In the rows, 128 means zero.
Rotation paths and how fast each direction turns (degrees per step)
Each turn is a multiple of 5 degrees from 10 to 175, or 0.
Each row of a path follows its step; steps can be skipped.
Path 1:
step 0: [129 122 121 135 137 127 124 126 119 127 133 127 129 124 131 137 135 126
 133 120 133 131 130 128 116 132 133 126 136 128 128 140 119 128 120 146
 133 123 132 131 122 122 129 128 127 119 131 120 127 141 137 133 139 118
 120 120 123 133 138 128 134 137 123 127]
step 1: [132 136 124 127 126 131 125 130 130 126 120 127 140 126 131 133 129 126
 135 118 136 134 115 138 121 116 122 138 130 132 135 121 120 126 124 130
 138 111 117 127 134 119 123 121 118 137 127 128 134 134 132 132 128 125
 128 136 121 129 127 131 132 131 128 123]
step 3: [132 130 130 144 127 121 126 129 132 119 132 128 118 131 126 139 129 123
 126 133 137 118 133 134 143 126 128 122 131 130 132 142 122 138 136 125
 130 126 124 129 120 123 138 121 127 118 126 136 125 126 143 130 121 134
 125 131 129 137 131 127 122 122 130 126]
step 6: [130 128 115 123 132 137 132 128 131 123 146 115 136 125 127 136 130 133
 120 120 134 122 128 132 138 124 134 126 132 122 128 137 122 115 125 122
 130 122 136 135 133 124 126 133 130 123 126 131 121 128 136 124 136 120
 128 125 119 121 132 138 130 133 134 130]
step 7: [125 127 123 127 124 133 131 137 135 129 125 127 135 120 125 124 126 121
 126 113 137 121 127 130 126 131 116 123 130 127 134 135 123 118 126 133
 135 124 135 126 129 128 127 121 137 136 141 134 138 131 143 134 127 136
 120 120 122 139 133 134 125 126 122 119]
step 8: [129 140 131 136 129 126 124 131 133 123 126 139 129 128 135 137 130 115
 139 133 137 129 138 134 118 134 130 128 134 122 140 124 124 133 126 135
 135 127 131 137 134 123 130 135 132 136 136 124 139 134 130 133 134 119
 129 123 140 131 132 133 139 121 125 127]
step 11: [125 131 124 138 124 135 132 126 136 117 125 132 120 133 130 128 126 129
 128 129 133 124 125 136 130 129 130 137 130 127 133 144 127 138 119 123
 117 129 134 121 120 126 121 135 131 129 135 119 127 128 134 135 116 115
 121 125 120 129 130 130 111 121 129 135]
step 13: [130 129 130 131 128 129 130 143 124 132 127 119 130 129 126 133 136 126
 141 116 138 123 126 137 134 132 134 129 126 121 127 129 128 114 121 134
 135 116 123 119 131 133 123 121 121 130 133 139 138 140 126 127 132 131
 131 120 125 123 125 128 129 134 140 128]
step 14: [138 145 126 124 126 132 124 134 131 125 135 132 122 122 125 132 137 117
 127 135 133 125 129 125 128 121 129 121 124 119 135 127 125 119 123 130
 126 126 129 127 131 116 128 130 137 125 128 117 138 139 135 126 131 130
 124 130 114 123 134 142 129 125 139 123]
step 15: [131 130 128 140 128 132 131 126 138 126 131 125 134 126 136 142 116 121
 124 128 132 121 133 125 129 128 124 128 133 139 133 130 119 127 129 134
 129 127 130 127 124 113 136 134 142 125 125 133 131 138 132 135 127 126
 124 138 126 140 133 130 122 139 122 118]
[128 129 129 127 126 127 125 127 128 128 129 129 125 124 127 130 130 129
 130 131 127 125 128 129 127 127 128 128 129 125 128 131 129 130 127 129
 128 128 132 130 126 126 127 130 127 125 127 126 127 128 128 126 127 125
 129 128 131 127 132 127 128 128 129 128] : 125
[131 128 126 128 128 130 130 128 127 128 128 128 129 125 127 127 129 131
 125 124 128 129 126 126 128 127 132 129 131 126 129 130 130 128 129 129
 128 128 126 129 127 132 128 129 130 128 129 128 128 130 127 129 127 128
 125 127 131 127 128 126 127 127 131 129] : 55
[127 129 124 127 127 125 126 126 129 129 129 128 130 129 128 128 127 127
 126 127 128 130 128 126 125 128 128 130 126 130 129 128 131 128 128 129
 131 127 129 132 125 128 128 130 127 129 130 129 128 129 130 127 130 127
 131 126 128 128 129 127 128 125 126 127] : 40
